In the rows, 128 means zero.
which system made each run
seq 1, Kuzot (10 x 22)
[[120 157 185 171 148 143 126 117 159 125 106 127 120 176 131 117 131  41
  126  85 131 124]
 [ 56 126 134  98 134 135 165 170 139  76 142 103 134 142  86 147  85 176
  128 157 149 136]
 [180  94  79 115 129 100  88 113 114 141 155 165 144  99 123 116 138 161
  128 198 100 138]
 [137 146 149 135 103 140  95  74 110 179  77 121 102 110 176 118 158 115
  113  65 141 121]
 [105 143 169 177 147 137 193 153 140 104 164 100 130 135 116 161 109  73
  142  99 138  97]
 [102 129  95  71 167 107 121 152 148 100 136 154 131 169  87 114  86 157
  146 161 104 159]
 [169  85 147 123 105 133  95 104 100 127  96 138 148  82 146 100 172 194
  102 165 137 130]
 [106 160 115 185  98 110 117 111 121 183 120  96 106 109 153 134 140  60
  121 102 133  82]
 [124 145 131 100 163 136 204 145 134 110 154 129 128 149 124 156  85 127
  170  59 121 139]
 [151 107 148 122 170 128  96 150 148  80 117 161 160 163  92  83 143 140
  114 186 114 150]]
seq 2, met (10 x 22)
[[110 184  75 105 174 117 139 184 131 105 180 108 129 138  85 134 110 103
  147 137  97 114]
 [108  68 102  79  85 100 134 102 108 142 155 153  95 138 150 156 134 180
  149 150  99 155]
 [159  85 176 180 131 139  85  82 139 144 100 158 129 143 141 109 159 108
   82 136 164 140]
 [105 198 178 130 155 162 139 139 139 105  99  80 146  95 105 137  93 112
  130  95 161 105]
 [168 153  54 105 141 113 165 157 118 130 183 134 149 105 123 138 101 135
  172 125  82 128]
 [102  75 127 107 106 119 101 108 134 117 140 173  98 196 137 114 160 151
  129 154  85 171]
 [113  75 195 175 133 118 127  98 120 132  94 118 128  98 127 130 136 138
   85 142 192  98]
 [164 206 122 111 176 149 132 134 124 146 110 106 138  99 125 126 108  98
  138  55 146 112]
 [137 148  96 113  89 136 163 159 144  98 151 137 164 143 134 116 104 151
  183 141  62 155]
 [ 91  54 114 146 145  82 110 135 119 118 153 155 102 169 110 111 169 141
   99 179 119 121]]
seq 3, tovon (10 x 22)
[[100 181 104 170 123 125  46 123 144 131 128 120 134 131 106  95 134  91
  116 175  91 118]
 [ 82 124 171 138  64 164 155 102 132 109 126 125 115 159 168 135 136 157
  153  81  98 153]
 [180 135  68 112 115 160 156 178 122 138 183 109 130 136 126 161 148 107
  104 131 173 147]
 [106 124 177  91 150 111  94  89 142 160  74 126  96 133 118 152  94  87
  110 137 181 128]
 [102 167 145 137 100 150 105 153 139  77 125  95 170 101 103 108 117 158
  141 198  93 122]
 [115 111 120 178 106 143 126  80 143 136 194 162 105 172 150 159 126 108
  140 103  91 159]
 [181  91 161  72 126 159 189 161 115 110 126 114 138 122 135 160 142 145
  118 123 187 142]
 [123 124 111 143 169  81  91 131 141 153 130 127 125 118  88 133 102  73
  105 195 157 102]
 [ 91 127 190 130 115 126 131  87 138  96  97 138 149 111 130 119  84 175
  174 138  78 133]
 [180 117  82 175 132 152 143 145 118 106 216 151 151 137 131 127 164 139
  125 127  94 142]]
seq 4, namir (10 x 22)
[[121  95 146  86 187 116  75 121 111 107 152 142  94 145  93 138 168 140
   96 175 131 129]
 [186 113 157 148 144  75 146 127 116 153  99 126 150  78 138 113 134  76
  152 151 108  73]
 [140 144 103 204 111 150 141 105 164 149 117 159 158 153 148 105  81 115
  122  68 144 159]
 [ 81 137 124 104 182 153 120 134 115  80 144 129 123 136  96 117 126 213
  108  98 140 141]
 [165  99 100  88 168  74 117 161 104 129 156 140 117 128 107 118 171 108
  136 184  90 104]
 [184 111 150 169 100 110 145 121 130 167  59 137 151 126 171  86 149  83
  126 100 139 114]
 [ 55 153  96 197 117 141 151 140 141 116 133 114 144 138 120 107  92 165
  109  83 152 128]
 [ 95 150  99  43 171 123 112 149 113 106 149 133  93 164 106 126 145 155
  143 116  87 141]
 [207 101 128  99 105 121 149 169 103 132 121 115 147 107 149 114 194 110
  129 165 119 109]
 [ 87 107 140 203  64 117 136 120 152 156  83 124 131 159 153 102 125  95
  108 125 155 124]]
seq 5, Gaz (10 x 22)
[[194 138 156  85 123 153 103 134 156 113 107 157 150 170 131 108 139  89
  150 157  92 172]
 [105 107 191 193  92 132 102 100 122 107  95 115 151  95 138  95 156 156
  112 164 119 102]
 [101 112 104 162 149 103 124  62 115 167 167 141 104  88 128 173  80 152
  123 101 150 115]
 [197 147 121  72 178 160 142 134 148 121 133 160 146 149 117 138  89 125
  140  94 144 178]
 [126 115 193 135 151 128 104 157 143  77  87 131 152 157 102  79 160 118
  114 179 114 122]
 [ 68 104 126 158 119  69 103  79 103 151 116 132 109  85 140 117 128 164
  142 141  84  85]
 [192 128  65 131 156 133 157 112 111 154 160 156 148  91 142 135 106 168
  132  72 140 141]
 [139 135 159 112 190 160 152 179 136  77 125 124 140 173  98 110 149 126
  102  99 162 139]
 [ 58 119 145  99 136  64 113 148 125 120  87 110 107 139 104 105 128 115
  144 179  95  90]
 [160 123  63 143  97  93 130 110 102 167 140 147 134  96 165 102 146 150
  158 113  66 119]]
seq 6, namir (10 x 22)
[[ 51 161 133 105  63 174 111 122 135 129 112  84 100 137 134 157 115 151
  111 126 160 151]
 [ 90 161 138  72 101 143 110 126 113 115 172  86  92 111 121 185 140 118
  153 167  93 118]
 [170 118 179 103  68 152 139 106 138 140 136 120 123 125 160 179 131  77
  158 155 117 145]
 [106 118 173 154  74 163 137  91 153 129 123 114 138 105 133 179  73 136
  119 152 183 151]
 [ 88 157 138 100 148 139  79  75 139 130 160 125 100 107 100 188  68 133
  131 154 133 142]
 [200 144 169 104 159 155 102  86 121 124 167 138 132  84 126 173 127 106
  148 147 106 132]
 [173  85 182 194 134 144 131  84 154 119 148 162 157 122 127 148 106 108
  119 154 149 144]
 [107 108 152 148 183 105 121  76 142 132 115 159 137 108 101 140  52 157
  123 126 160 130]
 [180 153  90 119 214 124  93 105 119 138 166 157 140  92  99 132 104 135
  122 120 125 128]
 [202 112 156 176 191 137 104 117 127 109 139 167 155 136 122  91 168 110
  106 120 115 127]]
seq 7, Gaz (10 x 22)
[[164 177  92 107 206 134 125 180 121 111 119 122 154 124  95  87 135 128
  112 100 140 117]
 [ 79 136 134 117 160 103 144 180 110  76 146 109 122 141  99  99 165 142
  148 145  67  91]
 [106  78  81 110  91  68 181 154  94 145 120 124 124 110 149 113 140 179
  151 132 103 104]
 [155 121  69 139 128 128 159 161 106 160 127 126 120 146 153 103 175 122
   96  57 159 124]
 [ 91 199 116  99 140 152 133 190 122 113 117  68 115 141 107 121 150  97
  111 103 150 105]
 [ 92 147  96 111  88 106 147 175 128 120 167  96 117 144 120 144 136  88
  162 178  77 110]
 [133 100 108 128  30 143 171 136 118 143 132 118 124 144 182 135 161 142
  143 115 113 147]
 [129 128 118 153  86 159 135 141 131 161 117  96 115 136 145 145 146  97
   73 109 213 132]
 [100 199 139 106 119 156  99 124 147 143 145  95  93 151 119 172 113  44
  134 123 132 129]
 [146 153 140 117  57 159 128 133 160 113 143 117 154 130 134 150  98 101
  169 187  91 157]]
seq 8, vopi (10 x 22)
[[101 117 111 160 121  97 153 167  98 134 171  89  99 124 128 139 187  83
  116 143 119  69]
 [ 99 150 117 127  89 132 164 111 135 148  89 134 122 152 171 107 104 145
  163  41 103 147]
 [138 148 102  67 108 160 151 207 133  97 149  91 136 151 105 145 142 122
  117 171 157 148]
 [ 83 149 148 135  94 128  56  88 133 156  87 122  85 163 148 105 167  88
  116 122 104 127]
 [184 137 160 147  82 161 187 151 127 109 148 107 161 107 156 142 148  97
  168 123  99 121]
 [ 93 111 117 115 135 134 140 121 144 149 153 140  76 202 130 166 121  89
  110  87 167 158]
 [128 158 192  81  84 177 110 113 149 100  78 107 152 114 130 136  95 151
  147 158 133 161]
 [162 101 119 139 122 105 100 119 135 156 169 139 107 143 126 157 151  51
  118 194 125 124]
 [160 131 186 169 139 164 131  71 146 122 108 162 145 140 156 115 117 128
  139  56 118 157]
 [120 103 147 106 147 138 167 146 129 100 182 108 124 113  94 197  96 132
  118 170 179 129]]
seq 9, tovon (10 x 22)
[[130 153  93  72 111 120  99 178 120 148  65  98 127 133 125  86 158 125
  102 149 155 123]
 [ 71 175 116 170  71 124  81  93 140 165  84 109 119 122 151 103 116 110
  128 119 111 118]
 [107 195 124 131  85 201 140 136 122 108 152  89 128 127 149 143 140 152
  134  70 119 145]
 [130 154 102  86 128 164 104 149 136 142 157 117  84 187 124 158 159  74
   96 113 160 157]
 [101 131 167  82  72 139 106 138 152 139  57  98 120 144 128 132 113 105
  113 179 170 146]
 [ 97 171 118 184  69 164  97 114 155 124 154 103 150 107 120 147  89 119
  125 178 125 135]
 [117 140 171 121 119 189 132  87 135 105 187 127 104 144 134 194 118 127
  137 101 127 162]
 [170 109 148  78 134 152 137 172 138 103 158 118 126 157 104 163 152  88
  113 185 159 148]
 [111  82 168 147 109  94 123 108 164 139 102 142 132 139 112 144  78  90
  126 203 159 133]
 [126 121 151 161 115 146 147 107 136  91 162 130 172  76 114 154  75 180
  149 167 120 133]]
seq 10, vopi (10 x 22)
[[100 143 114  89 119 160 112 109  93 141 131  95  94  94 137 159 145 184
   94  91 176 128]
 [136 191 121  75 140  98 114 140 123 151  96  97 127  89 120 127 104  80
  167 141  98  94]
 [130 120 117 181 138 104 144 170 159 111 123 152 153 195 117  73 137  79
  134 134  91 131]
 [ 90  95 142 165  80 173 144 126 118  93 149 122 128 146 146 127 165 197
   99 114 143 148]
 [132 143 110  54 101 130 121 106  92 167 136  96  87  83 152 183 136 139
  136 118 143 118]
 [169 179 128  96 159 113 122 150 151 150  79 130 141 147 122 102 106  49
  152 112 115 125]
 [ 95 122 156 204 116 146 138 161 165  79 140 126 157 182 106 101 135 104
  110 158 124 136]
 [ 92  89 133 137  67 146 124  79 108 130 170 133  98 124 161 166 147 184
  127 128 115 149]
 [200 135 126  34 143 133 138 118 105 162 114 127 113  99 148 161 129 118
  145 103 144 138]
 [129 160 159 143 173 121 115 151 163 129  83 118 144 154  96 106 103  51
  109 135 165 115]]
seq 11, met (10 x 22)
[[129 129  72 128 134  74 153 183 105 138 156 117 119 140 126 105 171  87
  149 141  72  89]
 [ 66  83 123 109  61 106 142 117 130 157 100 131  82 184 161 134 139 129
  125 116 137 146]
 [152 125 116 181  95 147 110 133 135 156  89 113 157 108 138 103 134 122
   70 139 204 126]
 [119 225 122  92 120 162  97 163 124 121 111  70 127 112 117 121 145  93
  133 124 114 108]
 [126 121  90 126  68 102 161 144 125 141 178 115 123 122 143 161 125  95
  169 173  82 119]
 [100  94 109 133 108 132  88 109 148 151 150 151  83 197 128 150 142  96
   87 147 160 166]
 [130 142 167 124  97 176 105 107 131 130 101  94 140  79 125 160 108 149
   90 154 203 135]
 [190 201 113 118 161 149  94 130 130 135 158 115 144  92 112 141 125  71
  144 141 101 116]
 [ 86 127 134 106 101 133 138 116 146 105 186 137 107 163 124 174  99 119
  176 156  71 155]
 [138  54 120 155 150 121 118  99 130 133 175 163 117 139 113 162 120 148
   84 163 180 150]]
seq 12, Kuzot (10 x 22)
[[ 75 122 158 107 121 109 141 155  84  98 131  86 101 112 129 122 198 147
  136 141  85  77]
 [130 107 113 145  76  75 166 124 141 153 102 148 148 131 154 104  96 111
  184 143  73 126]
 [169 135 108 145 148 140 154 145 142 139  75 140 174 122 130  87  94 149
  102  78 190 146]
 [133 153 108 134 174 139 124 192  99 102 161  90 124 125 102 115 195 110
   90 129 137  87]
 [ 99 134 117  75  75 110 142 147 116 123 128 118 103 158 152 120 164 125
  176 134  50 131]
 [171  99 138 166  67 142 165 126 164 135  87 154 181 142 158 101  96 131
  137 131 142 166]
 [133 159  75 146 145 152 119 168 140 140 131 108 139 137 103 120 120 111
   69 118 210 133]
 [142 143 111  67 136 152 135 161  93 107 191 105  96 134 126 164 189 129
  134 125 101 127]
 [136 119 162 123  63 140 109 101 156 126 111 152 127 178 159 119 138  97
  162 151  71 167]
 [106 121 128 169  83 162 141 121 160 136 105 122 152 133 129 139  69 147
   95 129 207 164]]

runs to name
seq 13 (2 x 22)
[[162  62 110 130 135 128 172 117 130 127 131 177 152 135 138 127  97 198
  117 106 167 171]
 [136 113 150 105 195 121  92 128 126 133  83 142 107 160 109  99 158 114
   79 106 172 129]]
  Gaz
seq 14 (2 x 22)
[[115 176  96 163 117 135  90 145 171 112 137 130 168 146  94 103  83  99
  137 190  99 145]
 [118 109  80 118 113 152 125 111 100 132 143 138 123 116 146 125 140 227
  100  87 150 157]]
  Kuzot
seq 15 (2 x 22)
[[126 127  56 140 124 126 159 124 149 156 173 148 132 137 121 166  54 134
  128 110 167 159]
 [171 133 168  66 169 160  79  85 117 123 110 137 126  92 118 146 128 166
  111 133 159 148]]
  tovon
seq 16 (2 x 22)
[[183 132 140 174 123 154 169 106 104 122 159 131 158  77 164 132 145 152
  153  71 102 112]
 [146 120 142 111 169 133 162 184 146  85 135 147 137 205 110 102 152  96
  135 112 106 148]]
  met
seq 17 (2 x 22)
[[122 130 108 106 160  79  94 148 105 149  68 123 114 130 127  63 178 123
  113 123 109  92]
 [137 151  82 182 108 113 164 169 111 139 129 112 145 125 158  81 171 109
  140  78  88  92]]
  namir
seq 18 (2 x 22)
[[101 161  60 143 111  98 162 152 142 153 162 125 117 157 133 136  96  78
  167 104  85 122]
 [158 149 150  63 106 192 140 145 129 107  93 121 133 157 150 117 150 158
  124  79 149 175]]
  namir
seq 19 (2 x 22)
[[137  99 143 133  96 145 107  81 142 158 145 133 115 112 130 191  92 116
  100 170 191 156]
 [166 191 140 120 157 188  64  96 149 125 147 125 139 109 105 155 105 105
  108 137 157 155]]
  met
seq 20 (2 x 22)
[[138 100 107 110 107 114  88  93  85 165 102 138 100 110 167 104 193 171
  107 110 120 123]
 [127 167 130 139 103 111 151 150  98 157  99  75 121  87 157 117 168  84
  140  94 115  65]]
  tovon
seq 21 (2 x 22)
[[160 136 159 165 115 152 130  77 113 112 160 140 156  72 151 137 127 161
  165 118  70 122]
 [137 108 155 148 194 131 156 147 137  86 179 152 120 187 106 132 153  89
  126 106 109 131]]
  met
seq 22 (2 x 22)
[[ 39 110 181 160  89 139 143 131 120  91 125  87 116 119 121 145 136 163
  110 150 148 106]
 [ 96 141 102  61 119  86 135 119 133 155 145 126  92 134 122 172  80  96
  177 148  97 127]]
  namir
seq 23 (2 x 22)
[[199 140 119 144  64 171 130 143 143 130 122 137 163 154 165 100 164 100
  136 130 103 163]
 [ 96 104 140 185 119 140 152 124 129 148 126 108 110 136 134 149 129 112
   75  95 212 117]]
  tovon
seq 24 (2 x 22)
[[137 134 127 117  35 123 148 141 121 138 101 101 150  97 163 117 135 133
  170 161  87 119]
 [102 124  95 180 129 101  99 146 143 149 151 131 104 182 117 112 162  52
   98 148 120 112]]
  met
seq 25 (2 x 22)
[[151 150  46 166 155 102 147 146 109 150 200 128 133 101 123 137 124 109
  137 110 104  98]
 [158 127 172 113 153 162 129 137 144 111  94 150 124 197 138  98 161  99
  115  73 134 161]]
  namir
seq 26 (2 x 22)
[[110 124  85 188 125 158 157 176 144  93 199 125 146 166 102 134 131 130
   98 137 151 143]
 [ 68 135 140  84 107 143  87  76 105 127 127 126  83 126 145 143 145 193
  133 103  99 144]]
  vopi
seq 27 (2 x 22)
[[181 109 157 135 108 160 162 133 104 132  88 121 142 118 173 102 187 148
  112  69 154 125]
 [ 69 160 125 174 161 116 130 152 137 131 121  90 121 127  93 128 107  85
   94 120 180  86]]
  Gaz
seq 28 (2 x 22)
[[198 105 123 133 171 135 179 149 110 134 111 143 152 122 142 105 151 141
  106  61 175 127]
 [130 153 147  78 129 122 144 166 143 103  52 128 161 147 124  68 116 142
  161 121  97 137]]
  met
seq 29 (2 x 22)
[[ 82 189 102 164 115 158  83 100 138 132 155 101 134  84 104 152  77 146
  115 147 141 127]
 [121 160 171  90 128 183  96  93 124  97 171 127  96 146 135 165 153 129
  149 108  83 156]]
  tovon
seq 30 (2 x 22)
[[156 175  60 107 153 124 159 192 109 118 173 101 148 100 111 124 133 127
  147 123 103 105]
 [111  83 113  73  81 100 128 124 124 135 132 153  93 182 153 127 156 134
  156 151  72 155]]
  met
seq 31 (2 x 22)
[[108 152 211 160 118 154 135  89 152 109  71 128 151 125 140 110  93 130
  149  89 124 133]
 [110 139  71 153 136 158 137 177 121  84 209 119 137 149 100 128 156 162
  103 142 122 139]]
  tovon
seq 32 (2 x 22)
[[100 172 153  75  93 151  82 125 131 125  53  94 135 103 126 105 118 162
  123 150 139 136]
 [150 153 105 190 120 102 118 123 112 147 163 114 142  76 133 124 146  85
  147 151  77  78]]
  met
seq 33 (2 x 22)
[[113  88 128 118 138 151 108 144 124 111 159 138  93 194 119 135 188 128
   75 136 160 155]
 [149 112 188  81 111 129 139 117 119 141  66  98 136  75 135 152 109 133
  118 157 191 115]]
  met
seq 34 (2 x 22)
[[132 174  98 100 136 140 109 176 159 130  66 122 149 174 111  73 116 102
  109 119 155 151]
 [141 134 116 125  93 171 157 184 100  88 163  85 151 101 131 130 183 173
  112 143 136 118]]
  Kuzot
seq 35 (2 x 22)
[[ 73  81 120 160 113  96 126  79 123 167  99 139 105 120 141 131  99 170
   97 107 177 126]
 [109 190  94 101 195 125 119 140 110 138 162  99  99 108  99 154 118 104
  127  87 136  98]]
  namir
seq 36 (2 x 22)
[[122 129  90 151 111 152 101 130  89 129 144 119 116 122 153  98 208 179
   91  93 117 123]
 [160 117 190 112  92 141 164 164 117 118  90  93 128 135 154 121 194  83
  131 129 132 104]]
  met
seq 37 (2 x 22)
[[191 142 113 171 128 168 158 178 146  84 157 137 193 139 119  95 139 131
  127 135 115 150]
 [ 76 107 137  57 164  85 128 169 114  97 121 117  97 156  93 122 147 137
  133 169 109 107]]
  met
seq 38 (2 x 22)
[[148 161 115 148 140 158  58  81 139 156  97 157 122 151 143  89 143 124
   98  77 134 158]
 [101 126 143 175 170 130 158 147  94  78 175 109 137  96 108 117 166 173
  124 109 102  82]]
  namir
seq 39 (2 x 22)
[[147 146  87 157 127 165 174 138 153 125 168 132 160 127 119 158  60 138
  120  99 180 162]
 [154 140 101  64 154 158  83 152 125  92 142 140 141 138  99 112 150 180
  113 170 113 165]]
  met
seq 40 (2 x 22)
[[133 120  58 161 140 129  90 137  98 141 177 135 109 136 130 107 198 144
   81 118 123 120]
 [125  98 156  81  91 115 165 126 112 153 115 120  77 164 171 152 175  87
  149  92 117 126]]
  Kuzot
